Each row has a name. Each piece below is followed by the name of the row it came from, unless a question asks for something else. Each question is about the rows just above it. Places in a row count from 1.

[ 83  78 147 167 163  97 152 107 130 178 103  88 127  94 147  96 160 171
 164 123 113 153  80 114 125 124 178 132 156 135 152 115 132  78  91 134
 118 171  97 141 172 113 106 130 120 154 107 159 175 149  93 142 114 169
 141  83 163 132 168 124 160 160 150] : zik
[177 105 147 149 178  97 147 167 122  93 101 157  81 121  97 155 129 166
  91 162 110 148 106  79 100 131 116 155 105 175 148  80 106  83 155  87
 150 112  83  91 127 129 139 123 120  84  92  88 134 124 166 134 135 144
  83 140 118 164  78 152 136 158 123] : zomev
[ 93 101 158  81 121  97 155 129 143  88 107 142 119 164  87  87 157 126
 135  93 126 112 106 113  97 131 107 176 173 100  91  97  95 176 137 119
 104  83 165 148 178  81 172 137 145 159 102 108 110  82 110 177 165 105
  83 159 161  92 163 178 167 102 107] : Vize
Where do [177 105 147 149 178  97 147 167 122  93 101 157  81 121  97 155 129 166
  91 162 110 148 106  79 100 131 116 155 105 175 148  80 106  83 155  87
 150 112  83  91 127 129 139 123 120  84  92  88 134 124 166 134 135 144
  83 140 118 164  78 152 136 158 123] appear? => zomev
Print row zomev. => [177 105 147 149 178  97 147 167 122  93 101 157  81 121  97 155 129 166
  91 162 110 148 106  79 100 131 116 155 105 175 148  80 106  83 155  87
 150 112  83  91 127 129 139 123 120  84  92  88 134 124 166 134 135 144
  83 140 118 164  78 152 136 158 123]
Where do [ 93 101 157  81 121  97 155 129] appear? => zomev

[150 155 110 127]  gal
[168 127 135 122]  zalo
[105 155 140 101]  Bos
[ 97 147 126 121]  disef
[120 127 122 135]  vol
[131 112 131 135]  Lidup
[112 132 109 145]  feka
[162  97 152 121]  zomu
[123  81 130 156]  rasos
[140 101] is in which row? => Bos
Print row rasos. => [123  81 130 156]
Print row vol. => [120 127 122 135]
Where do [127 122 135] appear? => vol
Print row gal. => [150 155 110 127]

[ 94  87 138 102 125 121 131  93 113 146]  goda
[104 114 128 108 130 132 136 104 103 128]  rova
[111 113 146 117 116 120 131 112 133 123]  Kota
[115 106 126 171 160 140 114 119 129 127]  topu
[169 175 119 160 127 126 129 171 140 114]  siki
The one value in topu and rova: => [114]
asked: [138 102 125] => goda
Which row holds [119 160 127 126 129 171 140 114]? => siki

[160 142 160 138 141 138 145 125 131 128 120 125 140 149] = govo
[129 121 159 121 130 137 127 130 136 139 145 130 121 159] = fenuv
[127 123 132 121 130 137 127 130 120 139 145 130 121 159] = tezo
asked: [127 123 132 121 130 137 127 130 120 139] => tezo
The row with [127 123 132 121 130 137 127 130 120 139 145 130 121 159] is => tezo

[100 171 100 110 146] : fip
[ 84  98 144 175 145] : Direz
[101 171 100 110 115] : nizu
[ 84 171 100 110 101] : Zumem
[98] is at row and place => Direz, 2
Shared by Zumem and Direz: => [84]
Print row Zumem. => [ 84 171 100 110 101]

[131 122 120 132 128 118 138 131 130 138] = bev
[132 111 121 137 136 132 129 120 125 129] = Nupup
[131 122 120 132 128 118 138 131 124 129] = roz
[141  78 110 140 140 130 148 120 117 136] = luzan
[136  75 116 142 134 151 126 101 118 128] = Mavep
[131 136 118 130 126  94 166 139 121 153] = nalis
Print row Nupup. => [132 111 121 137 136 132 129 120 125 129]
Print row bev. => [131 122 120 132 128 118 138 131 130 138]

[ 90 132 140 125]  Pase
[136 120 127 128]  gopi
[132 103 113 130]  vab
[124 137 126 131]  sev
Print row sev. => [124 137 126 131]
Where in the named rows is [130]? => vab, 4
asked: [124 137 126] => sev
Which value is in both Pase and vab? => [132]
Print row Pase. => [ 90 132 140 125]

[117 100 112  92] -> bizi
[107 106  88 126] -> das
[107 106  88  88] -> zav
asked: [88 88] => zav
asked: [107 106  88  88] => zav
Print row zav. => [107 106  88  88]
Print row bizi. => [117 100 112  92]
The row with [107 106  88 126] is => das
asked: [100 112  92] => bizi

[142 133 130 138 120 128 128 119 100 125 122 124 136 130 118 172 154 119
 170  96]  tezag
[ 87 108  82 135 156 142  89 142 120 113 109  94 150  93  95 140 100 130
 161 146]  degu
[125  97 108 114 134 111 112 133 110 106 102 107 106 113 115 120 115 134
 119 113]  parub
[104 111 108 110 161 128 117 130 123 109  92 115  95 114 114 110 114 130
 102 129]  vul
[108 163  98 142 144 132 133  96 124 157 153 101 144 100 145 136 121 111
 147 124]  fud
[137  94 125 131 128 136 118 165 134 120 120 132 146 139 116 138 139 145
 148 144]  gopas
Where do [137  94 125 131 128 136 118 165 134 120 120 132 146 139 116 138 139 145
 148 144] appear? => gopas
[97] is at row and place => parub, 2
Shared by gopas and vul: => [128]
Print row vul. => [104 111 108 110 161 128 117 130 123 109  92 115  95 114 114 110 114 130
 102 129]
Which row holds [144 100]? => fud
Print row tezag. => [142 133 130 138 120 128 128 119 100 125 122 124 136 130 118 172 154 119
 170  96]

[144 127 121 126 128 130 118 129 128 153 122 138 133 146 128 114 108 137
 130 124 129 128 152 126 122 128 135] -> kad
[130 128 115 121 132 122 144 127 158 127 138 122 137 140 138 147  73 129
 127 125 128 126 122 132 129 127 133] -> Tor
[120 128 131 131 126 130 128 129 128 131 133 127 129 144 127 121 123 128
 130 118 129 128 153 130 122 128 132] -> dini
[127 127 136 125 131 124 135 129 157 131 135 125 132 132 135 129 116 128
 128 125 128 127 124 132 129 128 134] -> Kefa
[120 126 120 130 127 130 133 128 128 128 134 124 131 149 128 115 102 135
 131 125 129 128 154 125 119 128 134] -> mon
[127 129 131 126 129 126 132 128 142 129 132 126 131 130 131 141 116 129
 128 127 128 127 126 125 127 128 128] -> kabe
asked: [144 127 121 123 128 130 118 129 128 153] => dini
Where do [127 129 131 126 129 126 132 128 142 129 132 126 131 130 131 141 116 129
 128 127 128 127 126 125 127 128 128] appear? => kabe
Where do [127 127 136 125 131 124 135 129 157 131 135 125 132 132 135 129 116 128
 128 125 128 127 124 132 129 128 134] appear? => Kefa
Where do [138 122 137] appear? => Tor
Which row holds [138 133 146 128 114]? => kad
[141] is at row and place => kabe, 16

[136 163 132 142 116 119 110 129 143 126 132 147 153 117 103 114 169 142
 130 135 119 113 152 115 130 130 119 128 133 103 137 110 113 120  98 140
 117 133 150 142 150 120 144 122 137 135 140 124 149]  Sope
[137 109 123 142 131 113 135 135 135 109 134 133 143 136 124 150  98 112
 124 107 139 117 132 128 135 124 115 140 158 128 128 101 136 130 116 139
 141 128 108 123 129 140 132 135 127 130 128 116 124]  Midob
[133 144 101 132 149 176 140 124 139 127 119 117 126 133 154 113 122 151
 128 125 142 141 111 138 125 140 149 117 124 135 126 129 146 118 147 108
 128 114 125 111 128 141 131 128 151 104 124 136 129]  kebe
[135 116 147 109 152  97 144 137 121 138 134 110 121 130 129 142 154 124
 154 159 120 145 127 104 125 123 115 143 124 156 132 137 118 113 131 116
 124 158 143 135 126 116 107 149  94 120 149 109 139]  Lede
[119 128 131 109 112 130 121 122 107 140 119 134 110 136 106 128 152 125
 116 120 127 121 136 113 126 115 124 131 137 124 136 133 125 138 135 132
 119 126 120 148 141 123 138 123 123 140 115 123 115]  Nis
[133 105 101 132 149 176 140 125 139 127 119 117 126 133 154 112 122 151
 128 125 142 140 112 138 125 140 149 117 124 135 126 129 146 119 147 108
 128 114 125 111 128 141 131 128 151 104 124 136 129]  dafi
[115 112 135 135 130 108 107 110 127 143 132 151 118 128 139 109 111 125
 125 135 123 119 135 152 140 125 122 118  99 126 126 129 135 132 139 138
 137 134 129 111 106 126 126 127 122 119 146 120 105]  zedo
[119 128 131 109 112 130 121 122 107 140 119 134 110 136 106 128 152 125
 116 152 127 121 136 103 126 115 124 131 137 124 136 133 120 138 123 132
 119 126 120 148 141 123 138 123 123 140 115 123 115]  Zok
[136 163 132 142 116 119 110 129 143 126 132 147 153 117 103 114 169 142
 130 135 119 113 152 115 130 130 119 128 114 103 137 110 113 120  98 140
 117 133 150 142 150 120 144 122 120 148 115 112 113]  Ruzur
[129 106 142 123 145 100 128 127 124 140 134 129 131 126 138 127 131 126
 145 149 124 137 130 128 133 125 120 131 110 145 129 133 126 120 133 127
 132 149 136 122 114 122 115 140 107 116 151 115 125]  vikad
asked: [136 163 132 142 116 119 110 129 143 126 132 147 153 117 103 114 169 142
 130 135 119 113 152 115 130 130 119 128 114 103 137 110 113 120  98 140
 117 133 150 142 150 120 144 122 120 148 115 112 113] => Ruzur
Which row holds [115 112 135 135 130 108 107 110 127 143 132 151 118 128 139 109 111 125
 125 135 123 119 135 152 140 125 122 118  99 126 126 129 135 132 139 138
 137 134 129 111 106 126 126 127 122 119 146 120 105]? => zedo
[137 109 123 142 131 113 135 135 135 109 134 133 143 136 124 150  98 112
 124 107 139 117 132 128 135 124 115 140 158 128 128 101 136 130 116 139
 141 128 108 123 129 140 132 135 127 130 128 116 124] is in which row? => Midob
asked: [113 122] => kebe
Print row vikad. => [129 106 142 123 145 100 128 127 124 140 134 129 131 126 138 127 131 126
 145 149 124 137 130 128 133 125 120 131 110 145 129 133 126 120 133 127
 132 149 136 122 114 122 115 140 107 116 151 115 125]

[127 134 123 118 157 140] : Rin
[139 109 108 117 134 109] : domok
[152  99  97 118 129  96] : Lif
[147  99 100 112 136 100] : pana
[133 101 109 106 171 133] : napup
[147  99 100 112 136 140] : Zim
[116 124 133 101 168 162] : lud
[105 145 143 117 144 148] : Sigu
[96] is at row and place => Lif, 6
Where in the named rows is [139]? => domok, 1
Print row Lif. => [152  99  97 118 129  96]
Where do [147  99 100 112 136 100] appear? => pana

[158  78 118 119 169]  Fod
[ 91 117 124 177 177]  sitos
[117 118 118 115 122]  difuz
[171 114 117 118 164]  tupo
[124  91 117 123 177]  nik
Shared by Fod and difuz: => [118]
[118 118] is in which row? => difuz
asked: [ 91 117 123 177] => nik
Where in the named rows is [123]? => nik, 4
Which row holds [ 91 117 124 177 177]? => sitos

[110 136 119 134 113 161  90 122 117 130 119 150 144 156 120]  Zodu
[112 136  94 130 144 120 113 128 103 119 139 160 115 165  99]  reki
[115 130 154 142 100 143 121 154 154 136  98 138 111 114 171]  subef
[133  85 102 115 131 111 130 117 117 100  94 139 104 128 143]  Ritev
[137  95 152 116 106 161 106 112 145 138 110 121 147 118 150]  Lapuf
[158  82 139 102 110 135 112  98 131 124 104 115 146 112 142]  Gugu
[142 162 121 129 122 125 120 114 108 124 127 118 157 129 105]  sizog
[ 89 117 107 143 118 114 124 157 122 117 117 164  89 149 144]  fafi
[135  89 146 112 125  93 133 143 141 147 158 141 101 126 129]  Nagas
[161 173 128 129 148 125 147 116 127 114 104 102 137 101 126]  zote
[ 99  80 143 129 113 161 114 136 150 141 128 140 119 136 156]  tak
[102 155 135 149 130 147 133 149 139 138 138 130 126 133 133]  guni
Where in the named rows is [165]? => reki, 14
Print row sizog. => [142 162 121 129 122 125 120 114 108 124 127 118 157 129 105]

[136 121 132 142 126 126 121 123 123 133 115 161 135 125 154 122 113 129
 123 148 126 100 168 118 138  98 145 133 132 126 150] = satu
[125 107 118 116 116 134 114 117 140 128 123 137 129 138 140 111 133 145
 124 152 125 136 149 138 125 148 142 144 121 126 129] = kipo
[124 106 109  97 104 151 123 109 138 130 124 104 118 146 122 120 136 135
 136 137 114 172 127 159 110 173 144 145 123 155 113] = ginu
[122 108 136 122 118 128 126 130 120 119 124 163 116 128 154 111 124 138
 101 169 127 121 169 116 137  94 130 139 118 105 161] = sab
[120 137 122 116 137 147 139 127  93 120 140 135 104 114 140 138 113 122
 114 131 122 141 144 117 120  77 124 122 130 121 160] = kisam
Print row sab. => [122 108 136 122 118 128 126 130 120 119 124 163 116 128 154 111 124 138
 101 169 127 121 169 116 137  94 130 139 118 105 161]
The row with [122 108 136 122 118 128 126 130 120 119 124 163 116 128 154 111 124 138
 101 169 127 121 169 116 137  94 130 139 118 105 161] is => sab
Row and place of [151] in the named rows: => ginu, 6
Print row kipo. => [125 107 118 116 116 134 114 117 140 128 123 137 129 138 140 111 133 145
 124 152 125 136 149 138 125 148 142 144 121 126 129]

[127 123 131 134 144 118 129 144 133 138] -> saror
[150 127 131 109  99 117 120 161 126 110] -> Gub
[135 138 123 127 128 124 114 125 112 127] -> sir
[131 124 126 110 110 153 121 136 113 140] -> guku
[123 130 105 130 157 170 132 140 114 169] -> sigaf
[126 111 124 147 121 124 132 137 123 117] -> Ditos
Print row Ditos. => [126 111 124 147 121 124 132 137 123 117]
Print row guku. => [131 124 126 110 110 153 121 136 113 140]
Shared by sigaf and saror: => [123]
Print row sir. => [135 138 123 127 128 124 114 125 112 127]
[161] is at row and place => Gub, 8
The one value in saror and guku: => [131]

[126 123 122 136 143 120 144 132 129 125 134 112 122 127 115 123 129 125
 128 118 138 151 143 113 138 121 129 130 117 110 104] : dobip
[128 138 132 139 134 126 135 124 127 127 107 129 132 142 138 133 123 122
 113 119 129 137 126 120 131 106 115 141 133 113 105] : Kabi
[125 104 137 130 115 137 125 126 128 117 118 123 127 128 121 131 133 139
 121 133 128  88 129 133 139  97 120 126 131 129 103] : Pezav
[120 152 112 126 113 127 136 117 124 122 153 131 126 144 124 134 137 123
 119 131 129  78 114 110 135 126 133 141 132 123 124] : dusu
[125 104 137 130 115 137 125 126 128 117 118 123 127 128 121 131 133 139
 121 133 159 151 134 122 109 120 128 107 134 133 151] : Degig
[128 138 132 139 134 126 119 119 127 127 107 129 132 142 138 133 123 122
 113 119 129 137 126 120 131 106 115 141 133 113 105] : golo
Print row dobip. => [126 123 122 136 143 120 144 132 129 125 134 112 122 127 115 123 129 125
 128 118 138 151 143 113 138 121 129 130 117 110 104]
asked: [126 123 122 136 143 120 144 132 129 125 134 112 122 127 115 123 129 125
 128 118 138 151 143 113 138 121 129 130 117 110 104] => dobip
asked: [128 138 132 139 134 126 119 119 127 127 107 129 132 142 138 133 123 122
 113 119 129 137 126 120 131 106 115 141 133 113 105] => golo
Print row Degig. => [125 104 137 130 115 137 125 126 128 117 118 123 127 128 121 131 133 139
 121 133 159 151 134 122 109 120 128 107 134 133 151]

[ 92 164 100 131 114 132 110 139 112 131 108 135 109 156 114 141 137] = veg
[ 97 160  96 139 100 126 108 134 109 127 106 131 122 139 129 130 139] = Pomi
[ 85 157  90 138 114 124 115 131 107 130 115 137 114 143 130 123 137] = milup
[ 91 160  98 140 107 119 107 132 105 130 110 139 117 139 129 125 143] = Vitin
[ 88 155  79 143 118 130 115 137 118 128 118 129 114 147 129 124 126] = Zepu
[ 84 155  97 135 104 121 118 132 113 127 106 128 115 141 122 134 137] = fep
[ 84 152  97 132 115 125 120 132  95 126 102 132 120 140 129 122 137] = sot
[ 92 164 100 131 114 132 110 139 130 131 107 136 118 142 125 126 143] = Pel
[ 88 149  94 132 107 124 117 129 108 122 112 129 120 139 129 130 139] = rof
[ 87 162  91 131 111 133 118 132 104 106 110 131 115 139 134 124 130] = mapus
[ 87 157  96 135 108 130 117 132 107 128 110 131 117 145 123 129 136] = sona
Print row sot. => [ 84 152  97 132 115 125 120 132  95 126 102 132 120 140 129 122 137]
Which row holds [ 88 149  94 132 107 124 117 129 108 122 112 129 120 139 129 130 139]? => rof
asked: [ 92 164 100 131 114 132 110 139 130 131 107 136 118 142 125 126 143] => Pel
asked: [ 97 160  96 139 100 126 108 134 109 127 106 131 122 139 129 130 139] => Pomi

[130 108 120  95 107 150 111 108 104 108] -> zabev
[106 109 110 120 145  86 120 164 107 110] -> Zis
[135 119 116 144 154  86 108 134 121 122] -> nogo
[123 147 104 119 132 140 150 148 149 143] -> bul
[148 124 140  91  91 102 128 104 103 122] -> noraf
Shared by noraf and zabev: => [104]
Print row Zis. => [106 109 110 120 145  86 120 164 107 110]
Row and place of [128] in the named rows: => noraf, 7
Which value is in both bul and nogo? => [119]

[ 90 141 134  85] -> zev
[119 134 131 115] -> gam
[119 131 133 117] -> tekoz
[119 134 132 115] -> nibug
[119 134 115 120] -> pima
[114 130 128 114] -> tul
[ 90 141 134 112] -> semas
[132 127 126 129] -> fovu
[140 128 133 142] -> bez
[ 90 141 134 106] -> Tibir
[118 129 128 117] -> zati
[137 128 126 139] -> Vaf
The row with [128 117] is => zati
asked: [128 126] => Vaf
Which value is in both fovu and Vaf? => [126]
Where do [119 134 115 120] appear? => pima
Where do [119 134 132] appear? => nibug
Which row holds [ 90 141 134  85]? => zev
asked: [119 134 131 115] => gam

[166 117 142 143 108 168 161 139 118 124 168 128 168 119 123 129 128 130
 140 120  99 113 119]  gudu
[166 117 142 143 108 168 161 139 118 124 168 128 168 119 123 129 128 130
 140 120  99 125 116]  rosev
[127 131 120 128 116 101 149 126 117 131 125 156 140  90 143 148 142 108
 136 115 149 151 125]  gof
Which row holds [166 117 142 143 108 168 161 139 118 124 168 128 168 119 123 129 128 130
 140 120  99 125 116]? => rosev
asked: [166 117 142 143 108 168 161 139 118 124 168 128 168 119 123 129 128 130
 140 120  99 113 119] => gudu
Print row gudu. => [166 117 142 143 108 168 161 139 118 124 168 128 168 119 123 129 128 130
 140 120  99 113 119]
Print row rosev. => [166 117 142 143 108 168 161 139 118 124 168 128 168 119 123 129 128 130
 140 120  99 125 116]

[134 161 117 121 139  97 141] : sim
[123  81 143 127 119 121 122] : Rivu
[120 161 127 119 122 121 143] : savub
asked: [120 161 127 119 122 121 143] => savub
asked: [161 127] => savub
[97] is at row and place => sim, 6
asked: [143 127 119 121 122] => Rivu

